L: [ 93  60  57  74 109  79  37]
K: [ 110  -62 -107   73   95   81   38]
H: [ 84  56 -90 -62 117 -63  58]
S: [  87   76 -107   66   93   78   71]
N: [ 84  79 -91  81 104  56  74]
T: [ 59  75 -62  55  92  90  71]
E: [ 79 -61 -81  70  94  97  31]
M: [ 65  66 -61  74  82  99  -2]
both M L:  | [74]
both T H:  | [-62]
both E N:  | [79]
both M E:  | [-61]
both N M:  | [74]

J: [ 71  -6 -22  10 -81]
R: [ 16  -6  -5 -82 -81]
Q: [-81   8 -22  -1 -81]
U: [ 71  26   2  48 -81]
both Q U:  | [-81]
both R Q:  | [-81]
both U R:  | [-81]

Y: [-16 -39 -43 -28   2  29 -73  38  13 -17 -39 -43 -25   4  32  45  37  11
 -18 -40 -43 -25   6  33  45  35  10]
X: [-12  20  29  41  42  33  15  -5 -25 -37 -43 -36 -20   1  21  37  42  39
  23   4 -18 -34 -43 -39 -27  -8  14]
D: [-82 -57 -10  42  76  79  50  -2 -51 -79 -75 -39  13  59  82  71  29 -24
 -66 -81 -63 -20  33  72  81  56   8]
F: [ -8 -53 -54 -14  38  60  35 -18 -56 -50  -4  45  58  27 -27 -58 -45   3
 -21  56  17 -35 -60 -38  14  54  51]
G: [ -6 -15 -22 -30 -33 -37 -40 -40 -20 -37 -31 -25 -19 -11  -1   8  15  24
  31  36  39  41  41  39  35  30  24]
B: [ 28  45  29 -10 -40 -40  -9  28  46  29  -8 -40 -41 -12  26  45  29  -8
 -40 -42 -13  25  44  31  -6 -39 -42]
A: [ 25  -3 -30 -42 -37 -14  16 -55  43  28   0 -26 -42 -38 -18  11  35  42
  31   6 -24 -54 -39 -21   8  33  43]
W: [-13 -32 -34 -17  10  31  34 -39  -6 -29 -35 -23   3  27  36  25   0 -23
 -35 -27  -4  21  36  30   7 -19 -34]
Z: [-71 -82 -86 -83 -72 -55 -32 -10  18  42  62  77  85  85  79  65  45  22
  -5 -30 -53 -70 -82 -87 -82 -73 -56]
P: [ -3   8  22  32  42  51  55  58  57  54  48  41  31  19   7  -6 -19 -30
 -39 -48 -54 -58 -59 -26 -51  21 -34]
C: [ 76  76  77  75  72  68  79  57  51  43  34  26  16   5  -3 -13 -23 -31
 -41 -48 -56 -62 -66 -71 -74 -77 -77]
V: [ 33   1 -31 -52 -51 -30   2  34  53  50  28  -6 -36 -52 -49 -24  10  39
  54  47  19 -15 -43 -53 -43 -18  17]
which: [-12  20  29  41  42  33  15  -5 -25 -37 -43 -36 -20   1  21  37  42  39
  23   4 -18 -34 -43 -39 -27  -8  14] | X
which: [ -3   8  22  32  42  51  55  58  57  54  48  41  31  19   7  -6 -19 -30
 -39 -48 -54 -58 -59 -26 -51  21 -34] | P
which: [ -8 -53 -54 -14  38  60  35 -18 -56 -50  -4  45  58  27 -27 -58 -45   3
 -21  56  17 -35 -60 -38  14  54  51] | F
which: [ 33   1 -31 -52 -51 -30   2  34  53  50  28  -6 -36 -52 -49 -24  10  39
  54  47  19 -15 -43 -53 -43 -18  17] | V
both Z W:  | [-32]
which: [ -6 -15 -22 -30 -33 -37 -40 -40 -20 -37 -31 -25 -19 -11  -1   8  15  24
  31  36  39  41  41  39  35  30  24] | G

bis: [-11  14 -16 -15  -7 -34  47 -10  -7  -8]
Nev: [ 17   9 -16  13  -7  11 -28 -10 -49 -84]
temef: [-79 -10  14 -35 -49 -14  11  -8  -8  -6]
Kozep: [-79  20   4 -35 -49 -14   9  -8  -8  -6]
both Kozep bis:  | [-8]
both bis Kozep:  | [-8]
which: [-79  20   4 -35 -49 -14   9  -8  -8  -6] | Kozep
which: [ 17   9 -16  13  -7  11 -28 -10 -49 -84] | Nev
which: [-79 -10  14 -35 -49 -14  11  -8  -8  -6] | temef
which: [-11  14 -16 -15  -7 -34  47 -10  -7  -8] | bis

pag: [ 47  43 -12   9 -26  11]
lavob: [-64  65 -10  36 -12 -12]
gim: [-64   9  44 -12  44  43]
both lavob pag:  | [-12]
both pag lavob:  | [-12]
which: [ 47  43 -12   9 -26  11] | pag
which: [-64   9  44 -12  44  43] | gim

Keri: [-24  30  22  65]
kadav: [-68 -61 -64 -12]
monot: [-23  65 -23 -19]
subil: [-68  65  65  66]
nikif: [-63  66 -22 -23]
both subil kadav:  | [-68]
both subil Keri:  | [65]
both nikif subil:  | [66]
both kadav subil:  | [-68]
both nikif monot:  | [-23]
which: [-23  65 -23 -19] | monot
both Keri subil:  | [65]

zupip: [-33  17   2 -67 -19]
Kose: [ -2   2   1   3 107]
Ral: [-33  17   2  -2  22]
Fula: [ 33   2   9 -38  25]
both Fula Kose:  | [2]
both zupip Kose:  | [2]

lal: [  6 -90 -24  93 -91 -27]
bap: [-56  32  21   7 -25   8]
nos: [-83 -25 -21 -91  37  64]
kepus: [-106  -81   24   49   58  -84]
guza: [ 14 -27  26   6 -91 -90]
rupu: [-91 -91 -50   7  20 -15]
guvu: [ 73 -85  -6  17  24 -92]
which: [-56  32  21   7 -25   8] | bap
which: [-106  -81   24   49   58  -84] | kepus
both nos lal:  | [-91]
both lal rupu:  | [-91]
both rupu lal:  | [-91]
both bap nos:  | [-25]

fiv: [-19  -2 -24  -4  -3 -18   1 -18  10   3  -3 -45 -18 -18 -42  -3  -2  20
   7  -5  15  -4   7  -3 -10  11 -21  -6  12   5 -23 -30 -24   2 -25  16
  -8   2  10  11 -13 -17  -5  20  20 -12 -46   4  -1]
lol: [  5  -1  -6 -18 -17 -17  12   5 -30 -10  12  -2  29   5  26   5  -5  -7
  14  21  20 -18  16  19  13   8 -11  28  19 -29  17  19   9  14   2 -31
 -25 -13  -9 -11  14  -4  -2  -1 -14  10  -7 -18  -4]
siki: [-11 -20 -15 -15  -5   6 -10   7   3   8  -5  -4 -16 -13   1  -7   5  -5
 -16   1 -12  -7   7 -15 -17   5   7  -5  -1 -15   3   9  -4  -2   7   7
   4   4  -3  19 -18  13   3   0   1  -2   7   4 -11]
vuv: [-21  14   9  66  39   6  19 -45  28 -35 -32   5 -29 -12 -38  -1 -15   2
  28 -33  35   4  41  12  36  15 -19  37 -29   9 -34  -6  21 -18  40 -15
  18  20  30  -4  -3 -47 -47 -14  -8  -2 -19  51   5]
nibar: [-11 -19   0  -3   1   4  21   5  -3  17   1  16 -16   2 -13 -11  10   5
   3   7  31   0  -7   8   0   7   1   2 -37  16  -3  17 -27  -3  -2 -10
   6   5  -4   8  -8 -15 -10   6   1   3  14   2 -11]
Lefa: [ 12   6  11 -14  -7  -1 -18 -26  -3  -9   9 -16  -2  -8 -32  -6  20   0
 -15  18  -5 -23  -2   7  27  11   7   9  -7   3 -14  -5 -17  -3  -1   6
   7   5 -12 -22  -2 -14   4   3  12  15   8  -1  -6]
detom: [  8  -2   0   8 -12 -16 -10   6   3  11   7  -4   1 -16  -9  14 -12 -20
 -12   8 -10  -7  -4  -3  -5  -7  14   5  15   6  -6  -9  20   3  -6 -23
 -20  -2  10   2   7  -5  -4  19 -12 -20   2  -5 -47]
boviv: [-10  14   7  -1   0  -7  -4  13   8 -58   9   6  12 -11 -16  16  12   7
  -7  -6  12  -2  15  -1  -7   7   9   5  -1  -1   9  -5  28   5   0   3
  11 -12  -1  24  11  -2  -1 -19  -2  -1  -5 -15 -12]
Rez: [-10 -38  67 -42 -33  22 -17  61 -10 -10  11 -58 -21  -3 -68 -37 -76 103
 -46 -51  58 -17  57  33  41  -9 -10  -1  21 -14  16 -12  84 -22 -34  33
 -24  27  -5 -53  26  28  77 -49 -20 -24  28 -29 -16]
which: [ 12   6  11 -14  -7  -1 -18 -26  -3  -9   9 -16  -2  -8 -32  -6  20   0
 -15  18  -5 -23  -2   7  27  11   7   9  -7   3 -14  -5 -17  -3  -1   6
   7   5 -12 -22  -2 -14   4   3  12  15   8  -1  -6] | Lefa
which: [-11 -19   0  -3   1   4  21   5  -3  17   1  16 -16   2 -13 -11  10   5
   3   7  31   0  -7   8   0   7   1   2 -37  16  -3  17 -27  -3  -2 -10
   6   5  -4   8  -8 -15 -10   6   1   3  14   2 -11] | nibar
which: [-11 -20 -15 -15  -5   6 -10   7   3   8  -5  -4 -16 -13   1  -7   5  -5
 -16   1 -12  -7   7 -15 -17   5   7  -5  -1 -15   3   9  -4  -2   7   7
   4   4  -3  19 -18  13   3   0   1  -2   7   4 -11] | siki
which: [  5  -1  -6 -18 -17 -17  12   5 -30 -10  12  -2  29   5  26   5  -5  -7
  14  21  20 -18  16  19  13   8 -11  28  19 -29  17  19   9  14   2 -31
 -25 -13  -9 -11  14  -4  -2  -1 -14  10  -7 -18  -4] | lol

kub: [ 15  -1  21  38 -18 -12  25   5  -2  -8 -11   6   8  13  39  24 -18  -9
  15 -19  -9  -1  32   5 -12  20 -21 -10  35   1 -14 -11  -5   5 -10  30
  25   4  21 -16  12  12  12  21  24 -17  23 -12  13   5 -11  20 -14  22]
koga: [ -2  -1   8   7   0  -2   2   8   4   1  -4  -1   3  -1   7   9   0   1
   6   0   2   2  -1   0  -1   8  -1   3   7  -1  -6   0   1  12   6  15
 -12  19  -4  13  -4 -10   4   5   5   0 -12  13  11  -2  22   1  12  -6]
pitu: [  7  -3   4  24  -6  -1  17   2  -5  -2   3  11   1   8  16  13  -4  -3
   8  -6  -2   4  23   3  -5   3  -9  -1  16   5   1  -3  -3   4  -4  24
   7  10   8  -7  10   2   7  14  14 -11   5   2  11   1   1   9  -6   8]
dozul: [-2 -1  8  7  0 -2  2  8  4  1 -4 -1  3 -1  7  9  0  1  6  0  2  2 -1  4
 -1  8 -1  3  7 -1 -6  0  1  6 -2 -1  6 -1  6  3  7  1  2  0  5 -2  7  1
  1  1 -2  5  2  4]
ratop: [-15  37 -51 -31  65  61  37  53 -13  51  12  27 -43 -28 -95  27  74 -12
  42  55  89  28   6  83  11 -22  79  25 -75  55  17  72  -1  12 -35  28
   1  -5  17  49  10   2 -14  57 -56  24 -51  41 -35  -2 -20 -53  70 -16]
runud: [ -9  -1  -5 -13   4   0  -9   3   0   1  -1  -7  -5  -9 -14  -4   3  -1
  -2   3   4  -2 -15   1  -1  -3   5   2 -12  -3  -5   2  -1  -1  -3 -14
  -5  -8  -4   5  -3  -4  -6  -7 -11   2  -6   0 -10  -3  -4  -8   4  -7]
fopog: [ -9  -1  -5 -13   4   0  -9   3   0   1  -1  -7  -5  -9 -14  -4   3  -1
  -2   3   4  -2 -15   1  -1  -3   5  14 -12  -3  -5   2  -1  -1  -3 -14
  -5  -8  -4   5  -3  11  -6  -7 -11   2  -6   0 -10  -3  -4  -8   4  -7]
which: [-15  37 -51 -31  65  61  37  53 -13  51  12  27 -43 -28 -95  27  74 -12
  42  55  89  28   6  83  11 -22  79  25 -75  55  17  72  -1  12 -35  28
   1  -5  17  49  10   2 -14  57 -56  24 -51  41 -35  -2 -20 -53  70 -16] | ratop
which: [  7  -3   4  24  -6  -1  17   2  -5  -2   3  11   1   8  16  13  -4  -3
   8  -6  -2   4  23   3  -5   3  -9  -1  16   5   1  -3  -3   4  -4  24
   7  10   8  -7  10   2   7  14  14 -11   5   2  11   1   1   9  -6   8] | pitu
which: [ 15  -1  21  38 -18 -12  25   5  -2  -8 -11   6   8  13  39  24 -18  -9
  15 -19  -9  -1  32   5 -12  20 -21 -10  35   1 -14 -11  -5   5 -10  30
  25   4  21 -16  12  12  12  21  24 -17  23 -12  13   5 -11  20 -14  22] | kub

ziti: [31 12  6  0 21  6 -5 32 -9 96]
Vurid: [ 95 -31   8  20 -15   8 -14 -21 -31  27]
biso: [ 32 -31   8  20 -20   8 -14 -21 -31  27]
mufum: [-10   5   8  20  -4   8 -14 -21  14  27]
tik: [ 11   8  12 -14  -7  12  -3  -5   3  32]
lar: [-18 -27  -8 -10 -20  -8   3  13  41 -26]
lef: [ 47  95 -30  38  44 -30   5   6 -14 -11]
which: [-10   5   8  20  -4   8 -14 -21  14  27] | mufum
both biso lef:  | [-14]
both biso lar:  | [-20]
both biso ziti:  | [32]
both lef ziti:  | [6]
both lef biso:  | [-14]

fub: [ 95  52  -1 -18  -7]
rog: [ 0 40 -1 27 69]
gedu: [34 34 -4 70  8]
both fub rog:  | [-1]
both rog fub:  | [-1]

muvug: [-21   3 -24 -22 -42  27  13  40  24   8  -1  51  -9 -35   0 -28]
nel: [ -1 -33  59 -78  10 -15  31 -15 -43 -33 -22  40 -17 -12 -15 -45]
toko: [-13 -35  42 -73 -21   4  40  13 -27 -47 -23  20 -22 -35 -18 -70]
revut: [ -3 -33   7 -73   0 -11  34  -9 -39 -36 -22  35 -19 -17 -16 -53]
benam: [  43  -26  116  -87  100  -76    2 -107  -90   17  -16  104   -1   68
  -10   18]
fiza: [-30 -26 100 -45 -58  35  40  51   7 -53 -16  43 -23 -62 -14 -74]
suf: [-21   3 -29   7 -42  31  13  45  28 -21   1 -39  -9 -35   1 -28]
talo: [ -21  -58   64 -111  -37    8   63   24  -39  -70  -37   30  -32  -57
  -27 -103]
dum: [-21   3 -29   7 -42  31 -14  45  28 -21   1 -39  -9 -35   1 -28]
Gura: [  46  -15  100  -64  100  -76   52 -107  -81   28   -9   94    5   77
   -6   35]
both benam muvug:  | [-1]
which: [-13 -35  42 -73 -21   4  40  13 -27 -47 -23  20 -22 -35 -18 -70] | toko
both benam revut:  | [-16]
both Gura nel:  | [-15]
which: [-30 -26 100 -45 -58  35  40  51   7 -53 -16  43 -23 -62 -14 -74] | fiza

Zir: [  7  -8 -45  -4   5  -5 -17 -16]
fogo: [  0 -18  38   5   1  -6  -9  42]
Nabu: [-52  -9 -13 -12 -13 -15   7  -3]
talob: [ -2 104 -44   8 -15   1  -4   7]
both Nabu fogo:  | [-9]
both Nabu Zir:  | [7]
both Zir Nabu:  | [7]
both fogo Nabu:  | [-9]

Toru: [ 71 -19  31  70]
zalu: [-19  71 -41   8]
Lud: [-107   96   69   70]
Zudeg: [  88  -46  -50 -107]
fepib: [-78   1  70 107]
Sudom: [  1  71 -91  86]
both fepib Toru:  | [70]
both Toru Sudom:  | [71]
both Lud Zudeg:  | [-107]
both Sudom fepib:  | [1]
both Sudom zalu:  | [71]
both fepib Sudom:  | [1]
both Zudeg Lud:  | [-107]

